In the rows, 128 means zero.
Rotation paths and how fast each direction turns (degrees a step):
Each turn is a multiple of 5 degrees from 10 to 175, or 0.
Each row of a path follows its step; steps can be skipped.
Path 1:
step 2: [137 136 120 142 149 122 124 124 110 121 122 131 126 122 139 140 116 130
 119 136 145 125 137 133 119 131 136 134 134 123 129 117 119 122 132 123
 132 136 145 122 133 124 139 126 134 116 129 119 129 118 134 132 132 125
 122 131 126 120 133 138 129 141]
step 3: [138 128 126 127 134 132 115 116 127 122 130 124 120 124 124 121 129 134
 118 127 131 131 122 115 130 141 130 141 129 132 125 124 116 144 125 120
 122 131 133 130 115 112 118 135 129 134 126 131 130 120 104 141 133 105
 131 123 131 129 120 134 127 140]
step 5: [135 136 134 123 129 129 127 126 121 122 115 123 122 135 130 130 123 136
 133 128 128 133 138 140 125 129 120 126 126 120 121 123 140 106 136 124
 123 140 135 120 122 119 143 107 124 121 124 131 112 137 131 132 148 142
 124 132 138 131 127 119 130 127]
step 12: [128 133 134 123 119 130 129 147 130 138 124 138 134 135 129 126 136 127
 128 132 126 121 135 124 120 138 134 125 135 124 115 128 126 137 106 131
 122 114 117 116 132 123 128 131 131 124 122 127 125 141 129 134 121 115
 125 135 138 111 136 133 144 141]
step 13: [126 121 124 130 135 135 116 135 118 129 122 118 131 142 126 136 137 135
 122 124 124 133 115 119 140 141 132 128 143 128 125 129 120 124 124 131
 137 131 138 129 139 117 134 117 118 126 127 121 124 122 150 125 137 127
 125 143 128 117 142 116 128 136]
step 25: [132 120 127 131 112 133 129 107 139 124 138 121 129 126 118 125 121 127
 138 114 130 123 123 121 137 133 129 139 136 130 114 105 137 122 129 131
 122 123 131 129 132 110 127 131 131 132 137 111 124 116 126 127 115 122
 126 126 127 125 126 120 132 133]
step 33: [120 118 128 126 120 124 132 112 125 138 116 126 142 123 134 126 113 137
 121 133 129 141 124 129 125 128 119 117 131 121 120 120 143 118 120 121
 110 131 124 119 116 120 137 117 119 112 122 119 133 128 115 121 123 127
 130 128 138 129 131 134 136 121]
step 34: [124 136 126 137 124 124 129 132 108 132 119 122 125 134 115 118 118 120
 115 141 137 110 130 129 130 135 118 126 135 130 113 125 122 132 130 132
 122 134 118 122 128 126 130 116 135 130 139 136 121 122 127 117 118 130
 144 128 137 109 128 134 137 132]
Speeds:
[129 128 131 125 130 127 130 129 130 125 127 130 127 130 129 127 128 127
 128 124 126 129 128 130 133 127 130 126 130 129 131 132 126 127 129 126
 127 129 129 128 125 130 131 126 125 128 125 129 129 131 130 126 129 129
 129 129 131 129 126 122 124 127]  80
[126 127 127 127 125 128 128 130 130 133 129 128 127 126 126 129 125 130
 126 127 128 128 128 130 125 127 128 130 125 128 127 130 124 124 128 127
 129 129 131 129 128 128 135 130 127 130 130 126 128 128 132 132 128 127
 129 127 128 130 131 125 130 132]  95
[128 126 129 128 127 126 126 127 127 128 131 126 129 128 127 120 132 130
 128 130 131 129 127 129 126 128 132 128 129 130 130 127 128 130 128 124
 129 127 129 128 128 127 127 126 128 129 130 122 130 129 127 127 129 129
 126 123 126 129 126 125 126 128]  100
[130 131 130 130 128 127 124 127 131 129 131 133 126 126 128 126 126 126
 127 129 128 126 128 129 128 132 126 132 128 126 127 129 129 129 131 129
 130 130 129 126 124 127 126 126 130 126 132 131 127 128 128 126 127 131
 125 129 128 127 127 124 128 131]  125
[127 127 129 126 125 125 129 125 131 124 126 127 127 127 131 127 128 128
 129 132 123 130 126 131 126 125 128 129 125 129 129 129 125 126 126 129
 125 130 124 128 128 126 126 126 132 127 128 130 125 126 127 129 131 128
 127 126 129 128 131 126 127 125]  65
[126 129 127 124 128 129 123 129 130 130 130 127 132 129 129 129 126 125
 125 128 126 128 125 130 128 127 133 125 130 131 127 127 129 128 127 124
 129 125 126 131 128 130 126 128 126 126 131 128 128 128 128 127 128 131
 129 131 130 125 130 128 133 126]  20
Path 2:
step 7: [135 142 120 118 138 133 127 128 121 125 124 123 121 119 138 130 123 130
 133 127 138 141 134 118 122 111 120 129 123 137 134 129 117 122 127 122
 141 126 133 144 133 115 132 124 132 139 130 142 143 131 125 127 121 111
 141 128 126 130 126 143 124 127]
step 11: [146 130 132 137 136 118 131 123 133 128 138 138 121 118 117 123 125 135
 139 118 134 127 124 128 131 132 124 138 125 122 125 114 131 110 133 136
 125 128 112 136 129 132 132 133 141 119 131 137 133 116 121 123 143 117
 131 135 127 124 137 134 123 111]
step 17: [123 117 117 118 128 124 123 122 115 135 145 132 128 133 123 137 119 124
 134 111 131 121 129 126 121 129 131 124 128 127 130 122 134 111 125 127
 127 136 133 128 127 133 127 134 103 121 122 123 117 134 120 118 133 128
 136 121 135 144 143 121 114 123]
step 25: [136 122 125 122 128 124 124 135 126 134 123 140 124 130 132 120 142 133
 124 112 111 123 109 126 130 119 114 144 128 124 138 134 117 146 120 116
 127 120 128 132 127 128 130 128 138 118 127 146 123 122 122 125 134 126
 143 130 129 133 130 121 121 128]
step 26: [143 136 130 122 128 127 121 128 135 121 132 122 122 128 136 135 130 112
 137 127 139 135 119 139 128 117 127 126 131 121 118 115 132 126 137 146
 123 134 134 132 122 118 119 124 126 138 130 127 120 128 133 116 134 123
 138 132 127 136 111 145 113 116]
step 28: [120 122 133 128 130 135 117 130 136 146 134 129 121 129 125 134 138 121
 123 126 116 116 119 134 129 117 132 128 135 131 129 118 132 112 125 130
 128 129 129 129 126 119 142 133 132 118 128 130 143 124 138 133 126 103
 111 131 121 117 131 126 118 116]
step 29: [148 131 126 126 127 118 144 123 116 133 134 137 127 135 126 126 120 110
 140 125 127 136 122 120 134 140 129 123 127 119 130 129 135 135 109 131
 128 125 133 127 134 127 149 120 120 120 129 124 116 131 114 126 124 116
 129 132 123 134 117 125 130 135]
step 33: [133 117 130 133 127 130 130 141 129 119 124 131 126 134 126 134 129 134
 119 119 131 116 135 131 135 137 129 119 140 135 128 126 126 126 120 132
 129 155 148 138 129 127 136 122 114 121 122 142 138 133 111 128 119 126
 121 123 127 129 126 125 134 110]
Speeds:
[126 126 123 126 129 129 126 126 129 127 128 128 131 128 125 129 127 127
 126 130 124 130 132 126 132 129 127 128 127 128 127 128 126 130 123 131
 129 131 130 126 129 126 129 129 131 127 127 128 125 126 127 128 124 125
 126 129 126 127 127 127 127 131]  70
[126 127 126 126 131 126 132 132 130 128 126 126 124 128 131 128 129 129
 129 133 128 129 126 128 125 128 126 131 126 128 124 128 127 127 128 128
 127 128 130 128 128 125 127 130 131 123 129 129 129 127 131 129 126 125
 129 122 129 126 130 127 128 125]  155
[125 124 129 125 130 130 126 125 126 130 126 126 129 126 127 130 125 127
 126 125 130 129 129 130 128 127 126 129 125 131 126 126 129 126 130 131
 129 124 126 128 128 128 125 127 128 127 130 126 128 128 128 129 129 125
 130 133 132 125 130 129 126 124]  170
[126 128 124 132 127 128 126 127 126 128 126 130 126 130 128 132 128 128
 124 127 128 129 126 128 129 129 127 127 126 125 129 126 128 127 129 127
 125 132 127 126 123 125 124 128 129 128 128 132 128 127 125 126 131 130
 130 128 129 132 127 128 129 125]  45
[127 128 128 128 131 131 129 128 131 128 129 128 128 127 128 125 126 126
 125 129 128 128 128 124 127 135 129 131 124 130 131 128 128 130 132 126
 128 125 128 130 128 125 130 125 128 128 128 130 130 126 127 127 132 128
 132 128 126 128 127 127 127 130]  160
[130 125 128 130 127 127 131 129 128 128 130 124 130 131 126 124 129 123
 130 125 127 131 127 127 128 131 127 127 125 125 125 127 128 129 127 128
 129 128 126 125 126 127 125 132 123 129 131 127 128 127 131 127 129 126
 127 127 127 131 128 132 127 129]  125
Path 3:
step 3: [124 128 135 119 119 130 126 130 129 128 110 118 123 124 128 120 135 141
 140 135 131 130 154 129 133 133 126 132 123 133 137 131 130 141 134 131
 129 130 130 121 128 129 128 143 132 120 120 131 128 132 130 130 142 130
 129 139 124 119 124 129 138 134]
step 9: [116 130 136 131 119 124 118 136 134 120 132 134 116 116 127 121 138 133
 115 133 133 120 138 120 131 125 123 140 129 126 135 120 131 130 139 123
 123 131 137 132 125 137 129 135 114 130 121 131 127 128 139 134 129 124
 125 135 127 108 126 133 125 140]
step 14: [135 118 133 120 117 131 133 129 129 123 121 129 130 123 129 132 127 132
 132 135 118 116 130 117 131 140 130 142 133 129 139 133 137 126 142 132
 140 120 137 120 121 135 149 116 121 130 132 133 135 132 124 127 126 133
 128 140 122 132 129 128 118 121]
step 15: [123 124 129 123 121 119 122 137 121 132 132 114 132 125 127 129 141 131
 131 133 136 129 141 124 140 130 133 133 117 134 137 111 142 139 136 122
 134 130 121 121 134 144 132 129 123 123 141 127 135 137 133 130 135 131
 133 135 125 117 129 131 123 121]
step 16: [130 128 130 125 114 119 124 124 114 122 126 126 129 119 129 122 130 129
 123 134 127 109 141 119 136 124 127 128 122 131 134 129 119 141 134 128
 123 131 134 127 129 124 132 124 123 134 114 122 123 133 137 131 139 128
 135 133 127 107 129 130 131 145]
step 30: [121 123 134 119 124 126 135 134 127 130 119 135 124 125 137 126 147 132
 122 120 128 120 141 115 125 137 128 142 119 128 140 122 124 133 138 124
 130 108 128 122 125 126 133 130 120 139 128 126 121 130 131 129 123 131
 125 139 116 122 123 130 119 117]
step 31: [132 110 133 128 122 123 132 132 125 127 132 122 129 114 124 133 127 121
 131 132 132 115 127 120 136 127 135 123 128 131 147 121 135 132 139 117
 128 131 128 124 134 130 131 130 118 140 128 148 136 134 135 123 131 126
 136 137 126 119 131 139 113 132]
step 38: [132 117 138 131 111 126 123 137 122 122 122 114 124 118 128 131 133 119
 131 125 139 123 136 126 128 118 134 128 130 135 135 121 122 141 133 117
 126 124 136 127 133 133 136 129 117 136 136 129 131 124 124 121 125 131
 144 134 122 114 125 133 130 114]
Speeds:
[127 131 125 129 126 129 125 129 125 124 132 129 131 131 132 129 124 126
 130 130 127 125 130 133 128 127 128 131 129 129 129 129 126 132 129 130
 127 129 127 127 128 129 130 126 127 127 133 126 125 128 127 129 130 128
 127 129 128 126 124 128 129 126]  35
[132 127 129 128 131 128 125 126 131 129 127 132 128 127 126 130 127 134
 129 130 129 127 127 132 127 132 126 126 123 124 130 128 127 129 128 126
 128 130 130 128 129 126 128 128 126 130 131 126 126 128 127 130 128 128
 127 133 128 126 131 128 129 129]  170
[133 126 129 126 128 129 131 127 130 130 127 132 133 127 127 124 128 128
 130 127 127 129 128 128 129 129 131 127 127 129 129 129 130 127 126 132
 126 127 125 130 124 128 129 126 127 131 129 128 126 129 129 125 127 129
 124 128 128 127 123 130 125 126]  110
[131 129 128 130 125 130 125 128 129 126 124 127 130 128 126 125 128 131
 127 129 128 129 128 129 126 128 126 128 132 131 127 125 127 124 129 130
 128 125 132 129 129 131 131 126 128 127 131 127 129 126 126 125 126 126
 129 128 127 128 132 127 129 124]  120
[129 127 125 132 130 128 130 130 131 127 130 129 127 127 129 128 128 126
 129 128 126 126 124 127 127 132 128 132 131 128 131 129 130 126 130 125
 132 131 126 127 127 130 129 131 126 127 130 131 128 124 130 126 127 126
 125 129 126 127 129 128 124 129]  85
Path 4:
step 1: [114 144 123 119 126 130 128 126 132 126 125 137 131 123 122 132 121 129
 127 124 120 141 122 144 115 116 128 135 129 142 129 118 139 137 116 123
 126 114 128 138 139 115 124 122 137 120 125 130 128 124 132 110 125 138
 136 126 129 122 139 129 120 140]
step 9: [132 130 116 142 134 120 136 128 138 141 124 131 126 112 135 138 112 139
 129 131 127 120 124 141 126 111 128 116 119 117 124 121 122 122 124 135
 122 125 134 117 129 133 137 123 132 124 125 119 124 133 109 134 121 131
 122 139 126 125 135 140 126 136]
step 15: [128 133 138 106 117 126 127 113 132 127 133 123 132 120 121 124 127 145
 123 123 128 131 116 144 132 121 139 130 130 116 126 136 120 130 122 124
 130 121 137 132 134 134 132 130 120 123 132 123 124 142 122 128 110 138
 135 130 126 142 122 127 114 136]
step 16: [129 131 138 130 124 113 133 134 131 127 126 117 138 123 135 114 130 136
 134 116 127 139 131 138 142 134 128 127 130 118 123 113 138 120 133 127
 133 122 142 127 114 124 126 137 118 133 136 121 130 141 128 132 122 139
 127 124 137 133 133 117 148 117]
step 19: [121 134 131 123 135 117 133 139 130 131 121 135 137 116 123 121 144 133
 122 124 120 125 119 134 125 126 123 143 126 123 121 118 132 132 117 137
 138 138 129 116 123 129 133 112 127 127 132 122 130 135 134 135 123 129
 109 124 132 133 154 122 132 131]
step 22: [125 113 126 116 140 127 138 140 127 145 117 132 132 119 123 132 122 119
 128 120 130 135 121 132 123 124 110 134 123 120 130 114 128 133 122 137
 132 130 132 128 107 120 139 141 124 124 140 123 126 125 125 125 122 131
 131 121 130 129 127 144 133 137]
step 24: [120 135 137 114 118 125 122 124 142 129 126 124 139 127 117 110 121 145
 120 125 117 135 120 123 127 125 113 129 147 138 114 125 120 123 122 120
 120 121 123 134 131 140 136 129 126 128 121 140 123 122 135 128 129 137
 130 123 119 131 125 127 126 131]
step 32: [127 127 133 126 118 133 120 135 126 126 124 126 128 121 128 123 130 137
 125 135 131 142 127 142 124 120 128 126 113 125 129 120 123 135 124 118
 128 133 135 119 122 132 136 125 134 116 129 118 130 139 117 117 116 149
 107 128 124 134 118 116 135 141]
Speeds:
[124 123 128 129 127 123 127 132 129 126 124 129 132 129 126 126 128 130
 126 127 125 129 129 124 131 128 126 129 126 128 130 129 127 127 129 128
 128 130 126 128 127 128 126 129 128 125 129 129 126 130 131 129 128 125
 128 124 128 130 127 125 133 129]  130
[130 129 130 128 127 128 128 129 125 129 130 126 127 128 130 127 130 127
 130 128 125 126 130 128 128 129 128 127 132 128 131 129 129 125 127 129
 125 124 128 128 130 126 134 128 126 131 123 128 124 130 129 130 127 129
 127 127 128 128 125 125 135 128]  85
[126 127 128 129 129 132 129 128 126 132 125 127 131 129 126 128 131 129
 125 127 127 128 130 130 130 126 129 130 133 128 126 125 127 129 131 125
 126 130 128 128 130 127 130 126 128 125 130 127 130 124 127 128 129 131
 125 129 129 127 129 131 133 124]  135
[125 127 130 130 128 130 132 127 128 129 128 128 127 126 133 133 130 129
 128 127 122 128 126 129 128 128 128 127 128 129 126 130 130 130 127 127
 127 130 127 125 125 126 127 125 130 127 127 126 129 131 126 134 133 129
 131 126 126 128 129 125 126 126]  35
[127 129 129 126 129 133 128 132 129 128 125 129 127 131 128 129 126 124
 127 125 128 129 126 127 126 126 129 126 127 130 131 128 126 127 123 125
 130 127 129 127 124 128 127 125 133 126 124 128 126 126 128 128 128 129
 126 129 129 127 127 130 130 130]  35
[128 132 126 133 126 126 129 129 126 128 128 130 125 130 127 127 128 130
 132 129 128 131 130 131 130 130 131 127 126 130 130 123 130 127 131 125
 130 132 128 126 128 127 127 127 133 130 126 129 127 129 128 127 125 129
 125 129 125 126 129 124 128 127]  160
Path 5:
step 7: [140 136 129 125 130 121 133 113 117 124 120 138 113 131 126 123 110 134
 128 125 134 122 135 134 127 140 127 143 120 128 129 121 141 131 107 119
 107 130 145 131 122 120 132 132 147 124 130 112 129 128 118 132 122 141
 131 131 130 129 127 113 129 142]
step 16: [146 124 133 109 119 112 132 114 111 118 114 131 134 115 119 132 116 130
 117 136 132 138 137 137 129 139 126 132 122 129 115 133 120 123 136 134
 125 140 121 131 118 132 118 141 122 126 128 131 128 130 118 113 127 135
 132 150 119 119 122 121 129 132]
step 22: [119 118 130 128 103 126 136 123 120 123 128 129 132 132 121 126 131 135
 127 132 122 126 134 124 152 123 130 163 131 125 139 120 118 119 120 123
 128 117 132 118 125 125 131 134 122 132 137 137 139 128 149 136 138 122
 129 118 125 132 122 129 133 130]
step 30: [126 124 127 120 121 116 119 129 125 123 128 117 149 120 102 119 120 122
 126 125 127 115 117 123 126 131 124 134 134 134 137 124 136 141 117 111
 127 141 124 125 116 119 115 126 146 129 130 139 145 138 138 130 122 133
 140 128 131 128 124 116 124 132]
step 32: [131 128 129 119 123 133 133 116 142 123 121 135 135 123 117 142 118 130
 132 137 136 144 120 128 118 126 123 125 122 145 131 127 123 147 118 144
 116 122 135 128 130 131 130 146 126 146 132 130 127 143 128 122 145 120
 118 139 137 134 120 136 130 141]
step 33: [118 133 153 132 118 126 123 115 115 125 127 125 138 121 112 117 136 137
 150 114 129 124 131 135 123 133 119 145 126 121 113 122 124 136 132 116
 120 138 135 130 112 125 118 134 140 122 126 138 138 123 130 125 130 139
 118 130 125 130 135 135 133 119]
step 36: [136 125 148 136 140 114 121 105 117 124 129 143 119 125 128 132 124 136
 139 125 124 131 154 137 135 135 122 128 131 131 131 132 114 131 120 125
 118 127 120 136 129 123 128 137 124 123 132 125 138 128 140 133 129 143
 123 138 124 137 143 124 146 132]
step 37: [133 139 120 112 132 129 145 126 126 123 120 137 115 117 128 119 120 128
 126 115 135 128 127 130 137 148 118 140 125 120 105 110 131 126 127 127
 133 120 141 131 122 119 136 121 125 138 122 121 120 132 115 140 121 140
 133 119 135 131 119 137 125 143]
Speeds:
[126 125 131 124 128 130 128 127 126 131 131 128 127 127 128 128 127 132
 128 126 127 129 133 127 127 131 128 123 127 130 129 127 129 128 130 126
 129 128 125 130 129 130 127 129 129 128 127 126 127 123 129 124 122 125
 127 127 126 128 129 129 129 129]  140
[127 129 124 129 130 126 129 130 125 129 132 127 126 129 127 125 127 129
 128 123 127 126 129 129 130 127 129 127 127 128 126 126 129 126 129 133
 128 125 131 129 129 130 128 132 127 125 129 129 128 133 132 126 128 128
 126 126 129 127 131 124 128 131]  25
[129 130 130 128 126 127 125 124 122 125 128 129 130 130 129 127 128 126
 129 126 127 129 129 128 131 126 128 130 129 130 129 127 128 123 129 128
 123 130 128 129 129 125 128 123 128 127 128 130 132 129 126 124 126 127
 129 127 125 126 126 128 131 129]  125
[125 126 128 126 128 127 125 129 128 130 131 129 132 126 129 126 131 131
 128 126 125 128 123 126 127 129 125 127 128 130 125 127 127 126 128 127
 127 126 130 131 129 130 127 126 127 126 128 128 130 128 125 131 128 130
 132 128 130 131 125 131 125 132]  160
[126 127 125 129 127 130 126 129 128 133 125 130 133 126 125 129 128 125
 134 131 128 127 130 129 127 126 128 128 125 129 127 128 124 131 132 128
 126 127 131 127 126 126 127 129 129 129 131 127 127 129 126 126 126 128
 127 129 127 127 128 124 130 129]  25
